One turn moves each row of this set onto another row. After a few examples, where does it send each row asked below?
fevin: [-10   2 -20  -1  12 -19  -8   5  -2  10  -3  -2  -6  14 -15  23   5   3
  -4]
Nezu: [-15 -18  14   4   4 -10 -28  -5   2  16   1   1   2   1  -1  17  19  -3
  -2]
fuf: [ -9  -4 -17   0  11 -22  -5   3  -2  15  -3   0  -5  12 -14  22   3   4
  -3]
didu: [ -1 -15  -5   3   0  -7  17  12  -9   3  -5   7  13   6  -4  -3  16  -3
  -9]
muli: [ 10 -14  13   3   9  15 -26   7  12  -8   0   9  13  14  -7  12  13  -4
  -7]
duga: [-8 -3 -3  8  7 11  5  4 -5 -7  4  7  4 12  5 34 -7 -4  1]
dev: [ -5   5 -18  -2   2   0  11  11 -13 -10  -6  12  11  14   1  -3  15  -2
  -5]
kune: [  7   0 -15 -10  -8   8  -9  -3   0  -6   7   3  -6   9   8  -6   7  15
 -17]
famif: [  0 -16   1  13   6   6   8  10  -7  -3   1   9  -2   4   1  26  -6  -8
  -2]
gide: [ -7  -9  -5   5   4   8   6   5  -2  -6   7   7   0  18   6  23 -11 -14
   0]
Guvud: [ -8   1 -20   2  14 -21  -7   6  -5  11  -6   2  -8   9 -15  22   5   4
  -3]
kosot: [ -4 -11   3   9   7  11   4   9  -1  -6   6   0   2   8  -3  32  -3  -8
  -5]
Bur: [ -8  -6   2   9   9  -8 -30   2 -13   2 -12  15  -9 -10   2  11  22  -3
   1]
loti: [-10  -7   1  -3   5   9 -23  18  -6  17  -2  -5  -4   0  -9  -9   4   8
   6]
ziga: [-10   0 -21   0  11 -22  -5   3  -5  13  -5   4  -6  13 -11  21   2   4
  -1]
ril: [-13  -3  -4  -3   3   7 -21  13 -11  18  -5   5  -4   3  -1 -13  -2   9
  13]
nel: [-14   1   2  -1   7  12 -24  13  -8  17  -3  -4   2  -2  -7   1   5  18
  11]
kazub: [  5   2  -7  -6  -5  10 -10  -6   0  -2   6   1   2   2   6   9  11  29
 -15]
rolu: [  2 -15   8  -4   2  10 -20  -4  12  -1   3  17  16  27   5   5   0 -10
   0]
Rikan: [-12   1  -4  -1   2  -1  13   2  -6   2  -2   4  27  11   0  16  17  12
  -2]
tup: [  8  -4  -1   6   3  -3 -32  -6  -5  13  -9   9  22  -5   6   3  13 -14
 -10]
gov: [ 10  -8 -10  -3  -7   4  -5  -3  -4   0   2  11  -5  -2   9  -4   8  21
 -15]
lemin: [ 12 -22  11   6   5   5 -16   1   2   1  -8  28  13   7   4   4   3  -3
   2]
fizez: [-21   8   0  -2   7   0 -37  -6   0  -1   1   0   0  11   3  22  20  -2
   0]
Limak: [  5   0   1   3   4   1 -36  -6   0  10  -4   1  24   0   2   8  16 -14
 -13]
Vaz: [  4  -2   8   4   8  14 -22  -4   2  -6  -6  25  21  12   7  19   6   8
   6]
bar: [-17   6  -7  -7   4  13 -26  13  -7  12   0  -3  -2  10  -2  -9  -1   8
  11]
nize: [ 10  -1  -2   1   9  15 -25   6   1 -18  -7  24   7  16   3   3   7  -8
  -1]
maf: [ -4  -4  -2   2   6   2   8  15  -5  -6  -2  -4  17   5 -12  11  25   6
 -13]
kavu: [-12 -10  -4  -1   3  -8 -31   2  -2   1  -1   6 -14  11   2  -3  15 -21
  -4]
Nimu: [ -8  -2 -20   0  12 -22  -7   6  -2  12  -3  -1  -8  14 -15  18   4   0
  -4]
Pel: [-18  -1   2  -6   3  10 -23   8  -4  21   2  -5   5   9  -3  -2  -1  13
  12]
magul: [  2   7  -4   2   3   1 -35 -11  -3   9  -6   7  27   2   9   9  11 -10
  -7]
Val: [  7   3  -8   3   4  -1 -35  -4  -5   5  -8   9  18   1   6  -1  13 -19
 -11]
gam: [  2  -4  -9 -10 -11   5  -6 -11   3   4  10   4   3  10  12   1   4  22
 -13]
vanar: [-13   1 -11  -8  -1   0  10   5  -1  -3   4  -1  20  27   0   3  12  -3
  -7]
fanet: [ -1  -7  -7   9   7  10   4  12  -8 -12   2   9  -6  10   2  22  -7 -14
  -3]
raza: [  3   1  -6   0   0  -2 -33 -10  -1  11  -4   7  22   8  10   1   9 -19
  -9]
Zer: [  9 -12  -3  -5  -8   6  -7  -1   3   2   8  -2  -2   0   2   0  11  21
 -20]
Pagok: [-21  -1  -4  -2   1 -11 -27 -13  -6   9  -3  17  -1  13  16   8   7  -7
   9]

rolu turns into nize
kune turns into gov
Limak turns into magul
Now find these:
duga turns into gide
Bur turns into Nezu
didu turns into maf
Nimu turns into Guvud
bar turns into ril

One turn moves each row of this set onto another row. After a few examples, where does it send each row asked below?
sabap: [-7  9 -9 -2  4  7 16  7 19  6 16  6]
rusa: [  0  23   0   7 -25   5  -1 -12   3   2   3 -11]
Moz: [-14  25  -9 -10  -7  -2 -12 -16   7   9 -14  -8]
Zake: [-8  3 -3 -3  2  0  7 13 23  7 16  7]
Nuf: [  0  13   6   1 -30  -2 -14  -3   8   6   2  -8]
fil: [ 0  9 -2 -2 -2  9 22  8 18  7  7  7]
tefot: [-24  26  -4   7   1  -7  -9 -12   7   3  -8 -11]
gafus: [ -6  19 -10   0  -5 -10   1   0  -1   4 -25  -9]
gor: [ -9  17   9  17 -22  -4  -8  -3   7   0   7 -11]
Minop: [ -5  30  -1  -9 -10  -8 -10  -3  -1  24   6   8]
gefa: [-13  17  -4   8  -2 -15  -2   6   0   2 -23  -9]
ravun: [-14  27   6   2  -6 -15 -12   3   1  21  10   7]
sov: [-4  3 12  1  1  6 10 11 23  3  9  7]
levub: [-11  36  -4  12   1  -1 -15   7   6   1  -9  -3]
nefi: [ 1  3  2 -7 -6  5 14 13 22 10  6 10]
Mus: [ -8  18  10   1 -12 -15   0   2   2   8 -15 -21]
Vefo: [ -1  36 -10  -1  -5   5 -16   3   5   5 -15  -1]
Bovaf: [-5  4  5  3 -1  2 16 14 21  6  9  8]
mer: [ 6  5 -4  3  5  6 19  1 16  1  5  7]
zan: [ -7  21   7   0 -12 -11   4  -1  -1   7 -15 -22]
pur: [ -5  18   8  -4 -15 -12   0   0   1   9 -17 -21]
ruk: [-21  16   0  -4  -6 -12 -23  -5  12   8 -11  -7]
zemi: [ 0  9  5 -1  2 13 18  3 20  2  8  5]
Mak: [-11  36  -2   3  -3  -7  -2  -6  -4  19   9   4]
sike: [ 9 -3 -2 -7 -1  2  9  6 19  6  2 11]
tud: [  4   3   7 -10  -3  11  10   6  22   7   6   9]
ramir: [  6  20   3  -3  15   0 -18 -10   5   4   1   2]
tubu: [  5  17   5  -2  16  -3 -21  -8   6   4   2   2]
Ler: [ -8  13  -5  -2  -7 -16  -7   7   2   5 -26  -7]
ruze: [  4  20   4   1  18  -1 -18  -9   5   3   3   1]
Sev: [ -7  29  -2   2  -6  -4 -26  12  10   6 -13   1]
Zam: [ -1   5  -9 -12  -2   6  10   8  21  10  12   9]
kekiv: [ 1 -3  4  6  5 -2 10 10 20  1  7  9]

sabap turns into Zake
Nuf turns into rusa
Now find these:
ruk turns into Moz
zemi turns into sov
mer turns into kekiv
fil turns into Bovaf
levub turns into Sev
zan turns into Mus
Minop turns into Mak
tubu turns into ramir
Ler turns into gafus

One turn moves each row of this set onto another row. After a few examples, where does it send each row asked below?
vizep: [ -8 -13  25  -5 -15  -8  -3  -9   9   9  10   2   2   1   2 -31  12  16
  -1   6   5   4   4]
teme: [-19 -10  29 -11   5 -11   7  -4  -1   4   7  -3   9   1 -14 -24  17   2
  -7  15 -15  27  -3]
kimo: [-12  -6  12   0 -22   2  11 -14   1  12 -10 -20  -7  18   4  -4   8 -12
 -12  12   0  -6  -2]
mave: [-18  -6   4   3  15 -10   5  -6  12  24  -1 -12 -10   3 -19   9   4   5
   5  12 -13 -14  -6]
mepi: [ -4 -15  13  -9  15 -16  -6  -2 -16  13  -4  -8   4   4 -15  -9  19  -4
  -7  21 -22   9  -9]
tuvo: [ -6  -7  13 -10   8  -2  -8  -7  -1  28 -24   3  -4 -14 -16  -8   2   2
  -2  25   2   6 -24]
Tos: [  5 -14  12 -12   3   1  -8  17 -19   3  -7  -9   6  -6   0 -13   9   7
  -5   3  -3   8   7]
Nefos: [-16  -3  22  -4 -13  27  22 -11  11  14  -6 -16   2  -5  -4  -6  -9  -3
 -11   6   4  -1   5]
kaper: [  5 -11   1  -8  12  -2 -15   2 -13  25 -15  -8  -6  -9  -4  -4  11   6
  -5   9   1 -10  -2]
zov: [-24  -1  10   1   9  18  12   0  16  29  -5  -9   0  -7 -13   9  -6   3
   1  -2  -7 -10  -3]
Fipaf: [-22  -5  17  -8  14   6  15 -18  11  26 -14  -5  -6  -6 -29   1  -7   0
   0  24  -9   4  -3]
paz: [-28  -5  19  -5  -1  -1   4   3  12  23   0  16  -1  -9  -2 -20   8  12
  -4  -7   3  17   5]
Gubi: [  0 -13  22 -16  -4   6   1  18 -12   0 -11  -2   8 -11  -1 -15   6   6
  -5   6   0  20   6]
vafu: [-18  -9  23 -11  -7   7   6  10   9  17  -1  12   1 -12   4 -16  10  11
  -5  -7   6  16  12]
Resit: [-11  -9  18 -14  19  -1   1   9  -9  14 -11  -8   7 -10 -16  -4  16  -7
  -8  18 -17  22 -14]
Diga: [-20  -5   9   7  20 -11   5  -3   6  24   3  -2  -7  -3 -25   1   7   4
  -7  12 -21  -6 -14]
rolez: [-24 -14  23   1  -5 -10  14 -19  20  20   4   4  -3  10 -18  -6   1   5
   5  19 -14  -4   1]
boma: [-25 -11  23   6   5 -13  12 -12  12  21   9  10  -2   4 -23 -11   5   5
  -7  15 -23   1  -7]
nenes: [-10  -2   7   1  -5  19  13   3   8  17  -7 -22  -4  -5   1  10  -4  -3
  -8   1   1 -14  -2]
Goka: [  7  -8  23 -20  -8  -1   0   4 -16  -3  -9 -10   8  -7  -7 -18   9   4
  -6  18   2  17  -4]
Timi: [-20  -1  13  -4 -11  23  14  -3   4  16 -13 -23  -4   4   3  -1   6 -14
 -13   3   3   4  -2]
zibez: [  8 -13  23 -16  -6  -1  -2   8 -12  -4 -12  -8   7  -8  -5 -18   5   7
  -4  19   1  16  -4]
tizu: [-16  -2   6   1 -13   9  10  -1   3  14  -7 -24  -8  12   8   2  11 -11
 -12   0   1  -6  -1]
Duluz: [  7 -14  19 -13 -10  -5  -6   6 -17   0   2  -9   8   3   1 -20  15   6
  -4   9  -4   7   2]
pif: [-22  -5  18  -1  18  -1  11 -13   5  25  -5   2  -4  -7 -32  -6   0   1
 -10  21 -19   5 -12]
Vebed: [  5  -8  17 -16   2   2  -5  -5  -3  17 -25  -4  -2 -18 -12  -7   3   3
  -5  27   8   7 -17]
gopid: [-12  -7  18   0  -9  -5  13 -26  12  21  -7  -3  -1   9 -18  -2 -10   5
   0  22  -9 -15  -5]
fabo: [-24  -1  24  -6  -1  17  21 -19  17  23 -10  -3   3  -6 -21  -4 -13   3
  -2  13  -3   1  -1]
kig: [ -1  -9  23 -19  -6   9   2  17 -13   2  -8  -4  10 -11   0 -12  11   2
  -6   5   0  21   2]
leti: [  6 -16  19 -10  -7  -6  -7   9 -13  -3   0 -10   8   0   0 -23  10  11
  -2  10  -2   8   3]
Zeg: [ -5 -10   1  -4  15  -4 -17  -3  -8  33 -16  -1  -6  -7 -10  -7   8   4
  -2  11  -3  -7 -13]
feg: [  4  -9  11 -15   0  -1  -5  17 -20   3  -5 -10   5  -5   1  -9  15   5
  -7   0  -2   9   6]
Rezek: [-34  -9  18   0  11  12  13  -1  22  28   5  -2  -1  -4 -15  -1   3   3
   6   1 -12   2   4]
Nasaf: [ -3  -8  17  -3 -17   9  17 -22   2  13 -13 -14  -3   5  -7  -2 -11  -4
 -12  21   0 -13   1]
dufel: [ -8  -7  12   5 -20   0  16  -7   9  11   2 -13  -5  11   5   2  -2   2
  -9   3  -2 -19   5]
zuk: [-16  -3  17  -6 -18  15  17 -17   2  12 -15 -19  -5  10  -1  -8   3 -14
 -14  15   4   5  -1]
malo: [-18  -4   7   7  -2  -7   9  -8  15  22   5  -8  -4   9  -8   6  -1   9
   2   1  -9 -21   0]
Nidi: [-21  -8  21  -1  -8 -13  -3 -11  13  17   9   8  -1   1  -5 -31  10  16
   0   4   3   9  -3]
Bereb: [-32  -7  21   4  16   4  11  -1  14  25   9   5   0  -6 -22  -8   6   4
  -6   5 -21   6  -7]
mulo: [-21  -9  17  -7  11 -14   5  12  -3   9   8   0   5   1  -6 -11  22   2
  -8  -1 -18  21   4]

mepi turns into mulo
kimo turns into tizu
Now find these:
malo turns into zov
paz turns into tuvo
vafu turns into Vebed
Nasaf turns into dufel
mave turns into Rezek
Goka turns into Duluz
pif turns into boma
leti turns into Tos

One turn moves each row of this set onto another row. After a few examples, where does it send each row asked below?
guza: [  2   1  -4   1  14  15  11  -7  -6  -5 -17  -8]
tis: [ -4  -7 -13 -10  12 -11  15  -1   9 -22   0  -4]
tabo: [-14  -7  -7 -17  10  -5 -11   4  17  12   1   2]
tilir: [  7   0 -11  -8  13 -16  -3 -11  -1   8 -12 -12]
Vivof: [  8 -12   5 -10   4   1   5   3 -10 -23   8  -3]
vab: [  6  -1   3  -9  18  -3  12  -7 -11 -11   2  -3]
soz: [-10 -17  -3 -10  -3  -8 -16  13  12   6   5   2]
potif: [ -1  -8 -18 -27   8   6 -13  -3  17  -9  -6  -9]
menin: [ -7   5  -5  -1 -17   5  -6  -6   1  11   9   0]
Mivoz: [-12  -2 -12   5   7  -5 -15  -2   6 -27  -7  -5]
Pozo: [-10   1 -10  10   9 -11 -13  -4   2 -22  -9  -6]
mifi: [  2  12 -10 -15   5  -6 -19  -6  12 -18  -5   2]
voliz: [  6   6  -5  -7  -5 -11 -22  -1   5 -20  -3   1]
mifem: [  6  14  -5  -5   5 -16 -17  -8   3 -12  -7   0]
bagu: [ -8  -9  -2  -4   5 -17 -10   6   5  17   0   1]
gepop: [  2  -5  -1 -21  16  10   7  -3   0 -21   6  -1]
Fisom: [ -9   3  -7  -6 -17  10  -8  -5   7   7  11   1]
vus: [ -1  -9 -11  -4   9 -16  15   0   4 -20   0  -5]
Vunip: [ 2 -6 -8  2  6 13 -5 -2  1 23 -3 -6]
Fot: [  7 -11   1   7  -3  13   5   3 -11 -14 -12  -8]
kifam: [  4 -16  -5   4  -7  15 -11   7   0  14   2  -5]
rezeg: [ 11 -19  -7  -6 -10 -11 -15   6  -1 -10  -3 -12]
mabo: [  5 -14  -2   3 -11  14   6   8  -3  10  -5  -1]
pimu: [-13   3 -13   4  14  -6 -12  -7   7 -22 -10  -5]
pima: [ -2 -11 -10  -7   2  23 -10   3  10  13   1  -4]
zuki: [-10   9  -8  -6 -11   8  -4  -9   6  12   9   1]
vave: [ 1 -4 -6 -2  3 16 11 -2  2 18 -9  0]
buri: [ -1  -8  -6  -8   5  26   4   1   2 -18 -12  -6]
Beba: [ -2 -12  -8 -10  -5  25   4   6   9   7  -5   1]
befom: [ -3 -12 -11  -7   5 -12  12   3   7 -25   2  -4]

bagu turns into tabo
vus turns into tis
pimu turns into Mivoz
Now find these:
menin turns into zuki
pima turns into kifam
mifi turns into voliz
vab turns into gepop
guza turns into buri
Beba turns into mabo
tilir turns into potif

